In the data rows, zero lies at 4.5, halfway between 4 and 5.
Here are some points, one per row:
[5 5 6 3 9 4 7 7 6 4 6 5 3 5 5 5 6 5 3 3 3 5 3 3 3 7 5 5 6 7 3 9 3 4 6 4 5 6 5 4 9 5 5 7 3 3 6 4 3 7 8 9 7 9 1 4 3 2 6]
[4 3 6 3 9 8 3 6 3 3 4 4 5 5 3 4 7 3 5 5 2 5 7 3 4 5 5 5 7 4 4 9 4 6 8 3 6 3 4 5 9 5 4 5 3 5 7 4 5 6 5 1 5 9 3 5 4 4 6]
[3 5 6 2 1 6 6 7 5 5 6 4 4 5 7 6 7 5 3 4 3 5 5 3 4 7 4 5 6 3 3 9 4 4 6 4 4 4 3 3 1 4 3 7 3 3 8 5 3 9 5 2 3 9 2 6 3 6 7]
[5 4 7 3 2 8 5 5 5 0 2 4 3 5 4 2 5 3 5 6 2 5 3 3 1 6 6 4 6 5 2 8 5 5 8 2 7 6 5 5 0 5 3 6 3 3 5 5 4 5 5 5 7 9 3 4 4 3 4]
[4 4 6 2 3 6 4 8 3 1 5 4 2 5 2 4 6 6 4 3 1 4 6 3 4 7 4 3 7 6 4 0 3 5 5 1 4 4 3 4 4 4 4 6 2 4 8 5 4 7 6 3 7 5 2 4 3 5 4]
[5 6 5 3 5 6 6 6 4 3 5 5 3 7 6 5 3 4 3 5 4 4 4 1 3 6 7 7 5 4 3 2 3 3 8 5 6 4 5 4 3 4 5 7 1 3 7 6 4 8 5 3 5 0 5 3 4 3 7]
[3 5 6 3 4 5 4 6 5 6 2 2 4 4 5 4 6 4 3 5 4 6 2 5 5 9 4 6 4 4 2 3 3 4 5 4 7 4 5 6 4 6 3 5 5 3 6 2 4 5 5 3 6 1 3 5 4 5 8]
[3 5 7 6 3 5 8 3 3 5 2 6 3 6 4 4 6 4 4 5 4 5 5 5 4 5 3 5 7 4 4 4 2 5 5 4 3 5 6 3 4 4 5 7 6 4 8 3 6 5 4 2 5 1 4 6 5 1 4]
[3 4 5 5 3 4 3 4 4 5 4 6 0 5 6 6 5 5 5 6 5 5 5 7 4 7 5 5 6 5 6 5 4 4 5 3 6 4 5 6 5 4 5 5 7 3 1 6 3 6 8 1 6 2 5 6 5 4 5]
[7 3 6 5 3 5 3 5 3 9 8 6 1 5 6 4 3 5 4 5 6 5 5 5 6 5 4 3 6 6 6 4 3 3 6 6 6 7 4 3 5 4 2 4 5 4 5 5 5 2 3 4 6 4 5 4 4 1 5]
[4 5 6 5 3 5 5 3 6 5 5 4 4 6 3 5 4 5 6 3 4 7 2 7 4 3 6 5 2 4 6 5 2 6 2 4 5 3 6 2 5 3 5 0 3 3 3 4 6 1 5 2 5 4 4 7 5 4 5]
[4 4 4 5 6 5 3 1 3 5 3 5 7 4 6 4 2 5 7 3 6 3 4 6 4 2 5 4 3 6 6 5 1 4 3 6 3 6 5 3 4 6 4 5 4 5 4 6 4 5 4 4 7 3 5 7 7 5 4]
[6 4 0 7 4 3 4 3 4 7 4 6 5 4 3 5 4 3 9 5 7 4 3 5 3 4 4 4 4 4 7 5 2 3 2 5 5 3 6 2 4 4 5 5 4 5 5 5 3 1 6 5 6 6 7 4 3 7 2]
[3 5 0 8 5 2 5 4 7 4 5 7 7 4 3 3 2 4 7 5 8 4 5 7 4 5 3 2 5 5 5 4 4 4 3 7 6 5 4 4 4 5 2 5 2 5 3 6 7 1 4 3 5 5 6 5 6 6 6]
[5 4 3 4 5 2 3 4 3 3 5 6 6 4 5 6 2 3 5 7 7 7 4 5 6 4 2 5 3 8 7 4 4 6 3 7 3 5 8 4 5 4 7 5 2 4 4 5 6 1 3 2 4 5 3 4 8 7 4]
[7 4 5 7 5 6 5 5 4 6 6 6 5 5 4 3 2 4 5 3 4 5 5 6 7 1 2 4 3 5 6 4 6 3 3 7 6 5 6 6 3 6 7 1 6 3 3 3 6 5 6 1 8 5 6 5 7 6 6]
[8 4 5 6 3 4 4 6 4 7 5 4 6 7 4 6 5 5 4 3 6 3 4 9 6 4 7 3 5 7 5 4 5 6 4 6 6 4 6 6 5 7 8 4 5 2 5 2 7 4 5 5 5 5 7 6 9 6 5]
[6 8 8 5 5 5 5 7 6 6 7 6 6 4 6 4 7 4 4 6 7 6 5 6 6 2 6 5 3 6 7 3 6 6 4 8 7 3 6 5 4 3 6 6 8 0 5 6 7 4 8 9 6 4 7 7 7 7 5]
[7 3 3 3 5 5 7 3 4 6 7 4 5 7 4 4 6 4 5 2 5 8 6 5 8 5 6 6 6 4 7 3 9 5 5 6 5 7 6 7 4 4 6 7 7 0 6 6 8 4 6 9 6 3 3 9 6 8 6]
[6 3 7 4 4 7 7 4 6 5 8 6 6 7 5 6 6 4 3 5 6 6 3 5 7 5 7 6 5 5 4 0 7 7 5 6 6 5 6 8 5 4 6 8 6 9 5 4 7 5 7 8 7 5 4 7 6 6 6]
[7 6 5 5 4 6 7 8 3 4 7 3 5 6 4 4 7 5 5 5 2 6 5 4 6 6 6 8 8 8 7 9 7 6 6 7 6 3 9 6 2 5 6 5 5 9 7 5 8 6 7 9 7 1 3 8 5 8 7]
[3 5 7 7 5 6 4 3 4 6 4 9 9 4 4 6 4 5 6 6 4 6 6 5 3 6 5 5 5 6 6 5 9 2 4 3 4 4 2 3 4 3 6 2 4 3 4 4 4 5 2 6 5 3 2 3 4 8 5]
[5 5 5 4 2 4 4 4 5 8 4 6 9 3 3 3 3 5 7 5 4 5 4 5 4 5 3 2 3 4 4 3 9 5 6 4 4 5 8 2 7 5 4 4 2 4 4 6 4 6 5 4 5 4 5 5 3 4 5]
[2 5 6 6 5 4 4 4 4 6 5 4 9 6 7 6 5 5 6 5 4 4 3 4 5 4 3 2 5 7 6 4 8 2 6 2 6 5 4 3 4 5 8 2 5 5 5 5 3 1 5 3 3 3 5 5 3 2 5]
[3 5 4 6 4 3 1 6 7 7 1 6 8 7 5 3 4 4 4 3 6 6 4 3 5 4 4 5 5 6 6 5 5 1 6 5 4 3 3 4 3 5 5 2 2 5 5 5 5 4 6 4 5 4 3 5 4 1 1]
[3 4 5 3 5 3 3 3 4 8 5 5 7 6 2 5 3 3 7 5 5 7 7 3 3 5 2 1 5 4 4 5 2 4 3 4 5 5 3 4 2 2 5 3 3 5 2 2 3 6 5 6 4 4 6 3 7 2 4]
[3 4 4 6 3 4 5 3 6 5 4 5 3 4 7 4 5 4 8 5 2 5 5 2 0 5 4 2 2 4 5 2 5 2 2 6 4 6 4 2 5 5 5 4 2 5 3 3 6 4 4 4 2 4 4 4 5 4 4]
[2 4 4 5 5 3 3 5 4 7 1 5 3 3 4 6 3 5 6 2 3 4 3 8 2 2 3 3 3 4 6 3 4 0 4 3 6 6 6 4 3 3 3 5 4 5 5 5 4 4 4 5 0 5 4 1 3 5 4]
[2 3 3 4 4 4 2 6 5 6 2 4 2 5 7 4 4 5 5 4 7 4 4 5 1 1 1 3 3 5 1 6 6 5 3 1 3 4 2 2 4 6 5 5 2 5 3 3 5 4 3 5 4 3 6 4 4 6 4]
[3 7 4 8 5 3 0 2 5 6 3 3 2 6 5 2 2 2 3 5 4 4 4 3 5 3 5 1 5 4 5 2 3 5 3 3 4 4 4 3 4 5 4 4 3 4 4 4 3 4 1 6 2 5 3 5 4 5 3]
[3 4 3 3 4 4 4 2 5 5 1 5 2 2 2 6 1 5 2 5 5 2 6 4 3 3 2 2 3 5 3 5 5 5 3 5 5 2 2 5 4 5 5 4 4 4 4 6 3 3 4 6 1 3 3 6 4 3 4]
[3 7 1 4 2 4 2 1 4 3 5 3 5 5 4 5 5 8 2 5 4 4 5 4 3 2 3 6 3 4 5 4 4 4 5 4 6 4 3 5 5 4 2 5 4 5 3 4 4 3 3 5 4 4 5 3 3 4 4]
[3 2 5 6 5 3 4 3 5 1 3 2 3 4 6 7 4 5 3 5 5 3 8 5 6 5 3 3 1 1 5 5 4 5 4 5 4 4 5 4 3 6 4 4 3 4 5 5 5 4 3 7 4 4 6 2 2 3 4]
[6 4 1 5 4 4 3 4 7 1 5 3 3 2 4 5 4 2 3 6 3 5 4 7 4 3 4 6 3 2 3 4 5 3 4 5 4 5 0 3 4 3 6 3 5 5 5 5 2 7 4 4 4 4 4 6 5 3 3]
[4 4 7 5 3 5 5 6 3 1 4 2 3 6 3 3 1 6 3 5 5 3 3 3 5 6 4 6 2 1 6 5 4 4 3 4 4 5 0 5 5 4 4 4 6 5 4 6 3 4 4 5 2 4 7 4 6 5 2]
[8 5 5 4 5 1 6 5 4 0 5 3 4 3 4 6 4 4 3 3 5 3 5 3 3 3 4 5 5 3 5 3 3 4 8 4 3 4 4 5 4 5 2 1 7 5 2 3 4 6 2 4 3 4 7 5 3 6 3]
[3 5 3 2 4 5 6 5 4 1 7 3 4 1 5 4 4 3 1 3 6 3 5 4 5 4 7 4 6 1 3 4 6 2 2 4 2 3 6 5 5 5 2 3 6 4 4 5 3 3 2 4 5 3 6 4 5 3 2]
[4 7 3 6 3 5 6 4 3 3 4 3 1 2 4 5 7 4 4 5 6 4 6 4 7 3 7 6 2 4 1 5 4 7 6 5 2 8 3 7 5 5 3 2 6 5 4 5 2 4 5 3 2 3 6 3 3 5 2]
[6 3 3 3 5 6 5 3 4 3 5 2 5 2 5 1 6 6 4 4 4 2 4 4 7 6 6 6 4 5 3 3 3 8 4 4 0 3 4 5 4 4 2 3 9 4 0 5 6 6 4 5 2 5 6 2 3 2 5]
[5 3 4 1 3 4 7 5 6 4 6 4 3 2 6 6 4 4 4 5 2 3 3 5 8 4 8 7 7 3 3 4 4 8 6 5 0 4 2 8 4 6 3 4 7 3 5 3 4 4 4 5 3 4 8 0 4 5 2]
[9 4 5 3 5 4 5 6 5 4 7 3 5 2 3 4 7 4 5 4 3 1 4 1 5 4 8 9 5 2 2 4 4 8 3 5 2 5 3 9 3 5 4 9 9 3 3 4 3 4 2 1 3 2 4 3 1 3 4]
There is one direction along which these points spread out most. Take the direction at right angles to it along which they spread out most. Go by this last direction. How far along it is each point below, from 0 to 99? 50 is the average, and the first point above lies past it. One standard deviation of the points above along it is 16.
[3 7 1 4 2 4 2 1 4 3 5 3 5 5 4 5 5 8 2 5 4 4 5 4 3 2 3 6 3 4 5 4 4 4 5 4 6 4 3 5 5 4 2 5 4 5 3 4 4 3 3 5 4 4 5 3 3 4 4] 58
[3 5 6 3 4 5 4 6 5 6 2 2 4 4 5 4 6 4 3 5 4 6 2 5 5 9 4 6 4 4 2 3 3 4 5 4 7 4 5 6 4 6 3 5 5 3 6 2 4 5 5 3 6 1 3 5 4 5 8] 56
[3 7 4 8 5 3 0 2 5 6 3 3 2 6 5 2 2 2 3 5 4 4 4 3 5 3 5 1 5 4 5 2 3 5 3 3 4 4 4 3 4 5 4 4 3 4 4 4 3 4 1 6 2 5 3 5 4 5 3] 50
[3 4 5 5 3 4 3 4 4 5 4 6 0 5 6 6 5 5 5 6 5 5 5 7 4 7 5 5 6 5 6 5 4 4 5 3 6 4 5 6 5 4 5 5 7 3 1 6 3 6 8 1 6 2 5 6 5 4 5] 49
[4 5 6 5 3 5 5 3 6 5 5 4 4 6 3 5 4 5 6 3 4 7 2 7 4 3 6 5 2 4 6 5 2 6 2 4 5 3 6 2 5 3 5 0 3 3 3 4 6 1 5 2 5 4 4 7 5 4 5] 37
[2 4 4 5 5 3 3 5 4 7 1 5 3 3 4 6 3 5 6 2 3 4 3 8 2 2 3 3 3 4 6 3 4 0 4 3 6 6 6 4 3 3 3 5 4 5 5 5 4 4 4 5 0 5 4 1 3 5 4] 47
[3 5 7 6 3 5 8 3 3 5 2 6 3 6 4 4 6 4 4 5 4 5 5 5 4 5 3 5 7 4 4 4 2 5 5 4 3 5 6 3 4 4 5 7 6 4 8 3 6 5 4 2 5 1 4 6 5 1 4] 53
[4 4 4 5 6 5 3 1 3 5 3 5 7 4 6 4 2 5 7 3 6 3 4 6 4 2 5 4 3 6 6 5 1 4 3 6 3 6 5 3 4 6 4 5 4 5 4 6 4 5 4 4 7 3 5 7 7 5 4] 36
[7 4 5 7 5 6 5 5 4 6 6 6 5 5 4 3 2 4 5 3 4 5 5 6 7 1 2 4 3 5 6 4 6 3 3 7 6 5 6 6 3 6 7 1 6 3 3 3 6 5 6 1 8 5 6 5 7 6 6] 27
[8 4 5 6 3 4 4 6 4 7 5 4 6 7 4 6 5 5 4 3 6 3 4 9 6 4 7 3 5 7 5 4 5 6 4 6 6 4 6 6 5 7 8 4 5 2 5 2 7 4 5 5 5 5 7 6 9 6 5] 27
[3 4 3 3 4 4 4 2 5 5 1 5 2 2 2 6 1 5 2 5 5 2 6 4 3 3 2 2 3 5 3 5 5 5 3 5 5 2 2 5 4 5 5 4 4 4 4 6 3 3 4 6 1 3 3 6 4 3 4] 56
[4 4 6 2 3 6 4 8 3 1 5 4 2 5 2 4 6 6 4 3 1 4 6 3 4 7 4 3 7 6 4 0 3 5 5 1 4 4 3 4 4 4 4 6 2 4 8 5 4 7 6 3 7 5 2 4 3 5 4] 67
